One turning vector, and how many steps it has turned:
The counts run from 0 to 580.
[-24   6  -2 -23 -25  19   9   6  -6  -8  -1  28   7  21  -6   1  17  -2
   5   3 -18   8  -9 -11 -31  -1  -5  -2  13  20  16 -19 -24 -10  -4  12] -> 1
[-20   0 -10 -12 -11 -10   1  21  22   0 -27  -1   2  16  17 -10  -7  21
  -3  24 -20  10   3 -24  -5   6  18  11   5  12 -12  -8   1  -2   1 -22] -> 276
[-17  18  -9  14   9 -16   1  -4  -5  28 -27   2  31  -4   0  -2   0   6
  -5  22  10 -10   2  -3  -3  -5  -3  -8 -34   7  22 -13 -13  -1  -5  -3] -> 510
[-31  10  -5  -8   8   4  23   5  -6  10   0   5  28 -16  23  10   1  15
 -19  20  -7  10  -8 -19  11  -3 -12 -14   2  12  19   1 -23   9 -12  11] -> 505
[ -2  -4  14 -20   4   3  -4 -15 -16   7  20  19  -4 -10  19  -6   0   6
 -13  17 -23  -1  19 -16 -26  25  -7 -15 -14   6 -17  -3   3  -2 -10 -27] -> 442
[-28  -7  10 -29  -5 -13   5  -9 -23  20  -1  -6  18   3  16  -4 -13  13
  -7  15  -1  15   5  -6   0 -28  -8  -5 -26  12  11  -7  -4  11 -10   3] -> 297
[-43   2  -2 -10 -23   6  -7   1  -1  -4  13 -14  -8  13  -8  13   4   0
 -11  26 -20  13  -5 -12   4   5  -7   5  -3  11   7 -13 -12  22   5   7] -> 231
[-12  10 -16  -6  -7   5   6  -5 -16  12  12   8  18  -7   0 -10  12 -10
 -28  22 -15 -20  16   4  -4   0 -17   6   5  20  18 -19  -5  18 -14  25] -> 314
[-14 -17   3 -37  16   7  10   9 -16  -9  -7  26   5  12   5  -8 -14  13
  -9   4 -26   1   9 -12 -19  -9  -9   3 -21   7 -16 -13  -5  -8 -12   2] -> 126
[-24  21  11  -1 -14   4   2   6   8  -8 -16  19   9  10   3   7 -17  15
  10  18 -15   0  19   7   1  15   6  10 -17   3   2 -10  -5 -31  -5 -24] -> 14
[-22  -9 -13   0   4 -11 -10   6   5   0 -22 -13   7   9 -35  -7  10  24
 -13   7 -18 -26  13 -14  -2  -6  16   3  -6  -3   0 -20  -6 -23  -1 -10] -> 223
[-21  14 -17 -10  -3   7  17   2  -2 -10 -20  11  19  -1  -4  18   0  21
  -4  23 -14   7  -3  -2   8 -14   1  19   7   8  30 -15 -24 -14 -14  17] -> 102
[  4 -18  -3 -15  12   4  -8   5 -15  -3  16   7  -6   4  -4  -2  14   8
 -24  13 -27 -10   9 -21 -33  -7   4 -27  -6  -8  -6 -20 -12  -3  -2 -10] -> 353
[-30   2   4   3   7  -2   0  -1 -20  -6 -13  17  10 -23  -7   1  15   7
 -19   1  -7   8   0 -13 -19  11 -22  -3  10  -2  10  -5 -17  31  15  -8] -> 118
[-42  14  19  -6 -21  14 -16   2  -9 -18   9  15  -8  14  -7  12   9   2
 -10   6 -12   7   4   1  -7  25 -14  -4   7 -13  12 -19 -22  -5  17  -3] -> 59
[-34  21  -6   6   1  -6   2   5  15   6 -15   1  23   1 -12   0   2  16
   1  10  -1  -5  -4 -24  24  23  -3   6 -19  15   2 -15 -14  -8   9 -25] -> 218
[-25   2   9 -12   6  11 -15  11  -8  17  -4  14  12  20   1   2  25   0
  -8  -2  -7   5 -17 -22 -20  27  -7  -1  -3  -6   8 -19 -23  15  20   7] -> 148
[-19 -14 -18 -10  -3   8  14  26  16  24 -27   9   2  16   4   0   6   9
 -14  16 -14 -14  -2 -21 -17   8  18  -9   8   6  16 -12 -17 -18 -11   4] -> 192
[-27  -8  -7  -1   2 -23   5  -1 -14  10  -4  -6   5  -3  -8  18   8  16
  -8   8   2 -11  -6   2  -5   3  -6   6 -43   3  31 -16  -5  -3 -14 -20] -> 137
[-39  -2   8 -20  -1  -9 -11   3   4  24 -19 -19  -4   5  14  19  -4  20
  -1  28  -6   7  -9 -14   3  23   9   1 -20  -5  10  -8  -8  -2 -10 -12] -> 422
[ -7   8  -3  -4 -34   1  16 -12 -16  -4 -19  16   8  -4  -5  12  18   7
   2  16 -17  13   6  -4 -20 -15  -3  15  17  13  20 -13 -21  -4   5 -18] -> 204
[-25  12   1  -5  -1  -7  -4  -3  -2  11  10  13  10 -12  -2 -26   1   0
 -12   6   6 -36  21  -9  -8  32 -17  -5  -1  17   7 -24   8   1 -17   0] -> 486
[ -9   4  -8   1  23   0   3  18   0  -9   2  10 -11   6   9  15  -5  11
 -22  24 -11  -4  -9  -5 -34  23   0 -14 -12 -24  15 -22 -20 -10 -10   1] -> 393
[-24   6  -2 -18   8 -17   7 -12 -18 -15  -2  17  21 -35  12 -15 -11  26
 -10   6  -3  -7   8  -3   8  -6 -16   4  -4   8  15 -11  -2  -2 -24   4] -> 12
[ -8  23   9  -3  16  20   2   1 -10  -7   2  26   9  -2  16   0  -7   8
 -10  20  -5   2  30  -7   1  25 -20   2   9  -3  -4 -24  -8   2  15  -4] -> 331
[-39  18  13  -9  -2  11  -3  -5  -5  -6 -31   1   9  -8  -8   5  -7  14
   2  16 -16  20  24 -14  14   0  -9   3   0   5 -12  -1 -15   4  16 -19] -> 533
[ -8  -2   0 -17 -23  12  -7 -16  -3  17   1   2 -11  15 -10   6  17  -3
   2  23 -19 -15  22 -13  -4  22  -2  22 -16  20  -1 -15  13 -20 -10 -15] -> 169
[-43   0   8  -5 -16   6   2   7 -12   6  10  17   8 -10  17 -10   6  -3
 -28   8 -15   0   9  -1  -7  21 -15 -20  14   1   7   4  -9  26   3  10] -> 29
[ -7   5  -7  18   0  -5   8   8 -18  -2  16   0  10  18   4   4  24   7
 -25  16   3  -7  11  -2 -19 -10   6  -4  -9  -2  18 -39  -7   1  18 -28] -> 580
[-29  11   2  -2 -26   1  14  -5  -4   1  21  12  14  -7  21   5   6   4
 -18  18 -12   7  -8   0 -15  10  -6 -31  -6   6  28  -3 -17  11  -9  -5] -> 30
[-10 -12   5  -6 -11  11  19  11  -5   6  10  20  10   2  10  -5   7  12
 -11  -3   0  -4  -1 -18 -28  12   0 -38  10   7  13  -9 -19 -13   1 -22] -> 91
[-22  11  -2   5 -12  -3  27   7   1  -5 -33  12  18 -11  10   4 -23  19
   3  19  -9  17  15  -9  -4 -17   1  -5   3  12   6  -2 -13 -12   0 -29] -> 448
[-10 -15  24  -9   8   5  -2  -3 -23  15  -9  22   7 -10  12   4   6  18
 -15   2 -14  -5  21   2 -26   3   6 -25  -4 -22  12   3 -18 -13   5 -14] -> 180
[  3  -9 -29  -4  18  -4  15   4  -5  -1  -7  -4   1  -9   2  21   5  21
 -23  35 -14  -7   1 -19 -20  -9   6  -3  -4  -3  12 -20 -17  -8 -16  -5] -> 394
[-26  21  -7  13  13   7  12  -4 -16   9 -19   9  18 -14  -1  22   9  10
 -14  22   5  -3   7  -4  16  10 -17  22  -5   0  30 -19 -14   4   2   4] -> 17
[-38  12  -4   1 -32   6  17  -1   1   6  -7   7   7  -1 -12   5   3  -3
  -2  11   3  -1  -8  -6  -6   9 -16 -10  -2  26  35   0 -21   6 -15   0] -> 404
[-36   6  12   6 -28   8   8  -5 -10   6  -8   1   7   9  -7  24  10   6
  -2  13  -6  14  -5   4 -11   5   0 -22  -9   0  36   0 -32  -7   4 -10] -> 262
[ -7   3  -9  -9  30 -16   0   2 -18   4  10  -5  10   7   8  -8  -1  10
 -23  17   6 -14   4  -8  -7  -5  -2   3 -32  -6   5 -42  -1   0  -3   0] -> 540
[-37   7  -3  -1 -39 -13  12  -2  -8  -9 -15   9   9 -11   4   5  13  17
  -9  17 -28   8   1  12  -6 -12   6  18  11   9  24   0  -9   0  -3 -10] -> 346
